In the data rows, zero lies at 4.5, halfway between 4 and 5.
Here are some points, one per row:
[6, 2, 8, 8, 7, 6, 6, 2, 3, 3, 3, 5, 4, 4, 5, 6, 3, 3, 6, 5, 6, 8, 6, 4, 4, 7, 6, 4, 4, 3, 6, 5, 5,
 7, 2, 7, 5, 4, 4, 4, 5, 4, 5, 6, 5]
[7, 3, 5, 7, 4, 4, 4, 5, 5, 6, 2, 4, 6, 3, 4, 3, 7, 6, 4, 8, 3, 8, 5, 4, 3, 5, 4, 9, 4, 5, 5, 4, 4,
 4, 4, 3, 5, 8, 3, 3, 5, 9, 5, 4, 5]
[3, 4, 3, 6, 4, 6, 6, 3, 5, 2, 4, 6, 6, 2, 4, 5, 6, 4, 5, 5, 4, 2, 4, 6, 2, 4, 6, 4, 4, 3, 5, 5, 2,
 0, 3, 2, 4, 2, 6, 4, 4, 3, 3, 2, 4]
[3, 3, 3, 5, 5, 5, 5, 4, 4, 3, 6, 2, 4, 4, 5, 3, 5, 1, 4, 4, 6, 6, 1, 3, 6, 3, 4, 2, 3, 5, 3, 3, 3,
 3, 4, 6, 6, 2, 1, 7, 4, 6, 1, 2, 7]
[3, 4, 5, 3, 3, 3, 5, 4, 4, 5, 5, 5, 5, 7, 4, 2, 5, 2, 4, 5, 3, 7, 9, 6, 4, 3, 4, 6, 4, 2, 3, 4, 5,
 4, 2, 3, 3, 4, 3, 6, 5, 2, 6, 4, 5]
[6, 4, 3, 5, 4, 3, 6, 7, 4, 7, 7, 5, 7, 6, 5, 6, 4, 4, 7, 5, 7, 4, 4, 6, 3, 6, 6, 4, 7, 5, 3, 2, 5,
 3, 6, 6, 8, 7, 2, 5, 2, 2, 5, 2, 4]
[0, 5, 7, 3, 4, 4, 5, 4, 5, 5, 5, 6, 3, 6, 4, 2, 4, 6, 5, 4, 1, 6, 2, 5, 6, 6, 8, 6, 5, 4, 7, 6, 2,
 7, 8, 3, 5, 7, 4, 4, 4, 4, 4, 5, 6]
[5, 3, 4, 5, 4, 6, 5, 5, 7, 4, 3, 3, 5, 4, 1, 3, 4, 6, 7, 3, 7, 2, 3, 3, 6, 4, 2, 6, 6, 7, 7, 6, 5,
 5, 3, 3, 4, 4, 2, 6, 5, 2, 7, 8, 4]
[7, 4, 4, 2, 6, 3, 5, 4, 2, 2, 7, 7, 5, 4, 8, 4, 1, 6, 2, 8, 6, 3, 2, 4, 6, 4, 4, 5, 4, 8, 7, 6, 3,
 6, 5, 2, 4, 4, 3, 8, 3, 3, 4, 5, 4]
[6, 7, 3, 7, 5, 3, 5, 1, 4, 4, 3, 6, 5, 4, 1, 6, 2, 4, 6, 5, 3, 4, 6, 2, 4, 2, 6, 5, 5, 7, 3, 2, 5,
 4, 7, 5, 3, 5, 3, 4, 7, 4, 7, 2, 7]
[3, 6, 4, 6, 7, 4, 3, 5, 6, 5, 6, 4, 1, 4, 6, 1, 3, 3, 6, 3, 5, 2, 3, 8, 7, 5, 4, 7, 3, 6, 2, 4, 3,
 5, 2, 6, 3, 8, 6, 4, 6, 2, 5, 4, 2]
[4, 4, 6, 6, 5, 6, 6, 7, 6, 3, 6, 7, 5, 5, 6, 4, 6, 4, 3, 5, 3, 3, 4, 3, 5, 0, 4, 4, 3, 5, 4, 7, 9,
 2, 4, 5, 7, 4, 4, 3, 5, 5, 5, 5, 4]
[6, 4, 3, 3, 3, 6, 5, 1, 1, 4, 5, 3, 2, 2, 3, 4, 7, 4, 1, 4, 5, 1, 6, 3, 6, 5, 5, 4, 7, 3, 4, 5, 5,
 5, 5, 5, 8, 5, 6, 4, 2, 6, 7, 4, 5]
[2, 6, 7, 2, 4, 6, 0, 5, 4, 7, 1, 4, 4, 3, 5, 4, 3, 7, 5, 4, 7, 4, 3, 6, 7, 4, 6, 6, 6, 5, 2, 4, 7,
 4, 5, 5, 3, 2, 4, 5, 5, 6, 4, 5, 4]
[6, 5, 3, 2, 5, 4, 9, 3, 4, 5, 4, 5, 5, 3, 5, 3, 6, 5, 4, 4, 2, 4, 7, 6, 5, 5, 5, 2, 7, 4, 6, 5, 5,
 7, 4, 8, 3, 4, 2, 2, 6, 6, 2, 4, 2]
[6, 5, 6, 4, 4, 4, 4, 3, 6, 7, 5, 3, 4, 5, 7, 5, 2, 7, 7, 6, 4, 3, 6, 1, 6, 6, 0, 3, 3, 3, 5, 7, 4,
 1, 7, 4, 4, 5, 5, 5, 2, 2, 4, 3, 4]
[4, 2, 5, 5, 6, 1, 6, 5, 6, 6, 4, 0, 3, 4, 4, 7, 4, 7, 2, 4, 6, 5, 4, 5, 2, 3, 8, 6, 3, 4, 7, 3, 9,
 6, 4, 4, 2, 4, 5, 4, 4, 2, 3, 5, 5]
[3, 7, 8, 2, 4, 5, 4, 3, 6, 4, 4, 5, 5, 7, 4, 3, 3, 7, 3, 3, 7, 5, 4, 3, 3, 4, 2, 3, 3, 6, 7, 0, 2,
 4, 3, 4, 7, 5, 5, 1, 4, 3, 6, 6, 2]
[6, 9, 5, 5, 3, 4, 5, 3, 6, 5, 5, 4, 3, 5, 7, 7, 7, 6, 5, 3, 8, 7, 4, 5, 6, 2, 2, 6, 7, 3, 8, 6, 3,
 6, 5, 2, 5, 5, 5, 7, 7, 3, 4, 5, 5]
[0, 4, 2, 3, 6, 0, 4, 5, 4, 2, 3, 4, 4, 3, 6, 8, 3, 5, 4, 3, 5, 6, 4, 2, 4, 8, 2, 4, 7, 5, 4, 6, 5,
 3, 5, 5, 6, 5, 5, 8, 5, 6, 6, 6, 2]
[4, 1, 4, 6, 4, 2, 6, 0, 4, 6, 6, 6, 2, 9, 3, 6, 3, 7, 7, 3, 2, 7, 1, 7, 6, 5, 2, 7, 4, 6, 4, 3, 5,
 4, 5, 5, 4, 2, 7, 5, 6, 6, 5, 7, 3]
[7, 2, 4, 3, 2, 4, 1, 5, 8, 3, 8, 5, 1, 3, 3, 4, 4, 4, 5, 3, 4, 5, 6, 4, 1, 5, 4, 4, 5, 4, 6, 4, 5,
 7, 5, 4, 5, 2, 4, 4, 6, 5, 4, 0, 4]
[7, 4, 5, 3, 2, 3, 2, 5, 4, 5, 5, 2, 8, 6, 2, 7, 5, 4, 4, 4, 3, 2, 4, 5, 5, 5, 5, 3, 2, 5, 3, 6, 3,
 4, 1, 7, 5, 7, 5, 5, 7, 5, 3, 5, 7]
[5, 5, 4, 7, 5, 4, 6, 6, 4, 6, 2, 3, 4, 7, 4, 4, 5, 3, 4, 6, 7, 3, 5, 5, 2, 4, 5, 2, 3, 6, 2, 7, 2,
 8, 6, 1, 6, 2, 6, 2, 5, 6, 4, 5, 4]
[6, 4, 5, 1, 3, 8, 7, 7, 5, 5, 5, 3, 2, 5, 3, 7, 3, 2, 5, 8, 4, 6, 3, 4, 3, 5, 5, 2, 5, 4, 3, 4, 4,
 3, 6, 5, 1, 6, 5, 5, 6, 5, 6, 4, 4]
[5, 7, 5, 8, 4, 5, 6, 9, 2, 5, 6, 5, 4, 2, 2, 4, 3, 5, 3, 2, 3, 7, 5, 4, 6, 5, 2, 5, 5, 3, 4, 3, 4,
 5, 4, 5, 3, 4, 7, 3, 2, 7, 4, 5, 6]
[6, 4, 0, 4, 3, 7, 4, 6, 4, 5, 5, 5, 6, 4, 8, 4, 8, 2, 5, 2, 5, 6, 5, 2, 5, 7, 7, 5, 2, 6, 5, 3, 6,
 4, 7, 4, 3, 5, 6, 4, 5, 5, 6, 6, 5]
[5, 4, 2, 5, 6, 5, 2, 4, 8, 1, 4, 5, 4, 5, 4, 6, 5, 5, 6, 7, 4, 5, 6, 6, 4, 3, 4, 3, 5, 3, 4, 3, 4,
 7, 4, 6, 5, 6, 7, 3, 0, 5, 4, 7, 7]
There is one direction along which these points spread out most. Take the direction at right angles to it along which they spread out most. Go by this last direction. Where along it does each point below lie, from 0 to 99? 50 is the average, and the first point above lies past it. One standard deviation of the points above along it is 16.
[6, 4, 0, 4, 3, 7, 4, 6, 4, 5, 5, 5, 6, 4, 8, 4, 8, 2, 5, 2, 5, 6, 5, 2, 5, 7, 7, 5, 2, 6, 5, 3, 6,
 4, 7, 4, 3, 5, 6, 4, 5, 5, 6, 6, 5] 45
[4, 1, 4, 6, 4, 2, 6, 0, 4, 6, 6, 6, 2, 9, 3, 6, 3, 7, 7, 3, 2, 7, 1, 7, 6, 5, 2, 7, 4, 6, 4, 3, 5,
 4, 5, 5, 4, 2, 7, 5, 6, 6, 5, 7, 3] 81
[3, 7, 8, 2, 4, 5, 4, 3, 6, 4, 4, 5, 5, 7, 4, 3, 3, 7, 3, 3, 7, 5, 4, 3, 3, 4, 2, 3, 3, 6, 7, 0, 2,
 4, 3, 4, 7, 5, 5, 1, 4, 3, 6, 6, 2] 50
[6, 5, 6, 4, 4, 4, 4, 3, 6, 7, 5, 3, 4, 5, 7, 5, 2, 7, 7, 6, 4, 3, 6, 1, 6, 6, 0, 3, 3, 3, 5, 7, 4,
 1, 7, 4, 4, 5, 5, 5, 2, 2, 4, 3, 4] 25
[6, 4, 3, 3, 3, 6, 5, 1, 1, 4, 5, 3, 2, 2, 3, 4, 7, 4, 1, 4, 5, 1, 6, 3, 6, 5, 5, 4, 7, 3, 4, 5, 5,
 5, 5, 5, 8, 5, 6, 4, 2, 6, 7, 4, 5] 35
[6, 9, 5, 5, 3, 4, 5, 3, 6, 5, 5, 4, 3, 5, 7, 7, 7, 6, 5, 3, 8, 7, 4, 5, 6, 2, 2, 6, 7, 3, 8, 6, 3,
 6, 5, 2, 5, 5, 5, 7, 7, 3, 4, 5, 5] 45
[3, 4, 5, 3, 3, 3, 5, 4, 4, 5, 5, 5, 5, 7, 4, 2, 5, 2, 4, 5, 3, 7, 9, 6, 4, 3, 4, 6, 4, 2, 3, 4, 5,
 4, 2, 3, 3, 4, 3, 6, 5, 2, 6, 4, 5] 61
[0, 5, 7, 3, 4, 4, 5, 4, 5, 5, 5, 6, 3, 6, 4, 2, 4, 6, 5, 4, 1, 6, 2, 5, 6, 6, 8, 6, 5, 4, 7, 6, 2,
 7, 8, 3, 5, 7, 4, 4, 4, 4, 4, 5, 6] 66
[2, 6, 7, 2, 4, 6, 0, 5, 4, 7, 1, 4, 4, 3, 5, 4, 3, 7, 5, 4, 7, 4, 3, 6, 7, 4, 6, 6, 6, 5, 2, 4, 7,
 4, 5, 5, 3, 2, 4, 5, 5, 6, 4, 5, 4] 54
[3, 6, 4, 6, 7, 4, 3, 5, 6, 5, 6, 4, 1, 4, 6, 1, 3, 3, 6, 3, 5, 2, 3, 8, 7, 5, 4, 7, 3, 6, 2, 4, 3,
 5, 2, 6, 3, 8, 6, 4, 6, 2, 5, 4, 2] 56
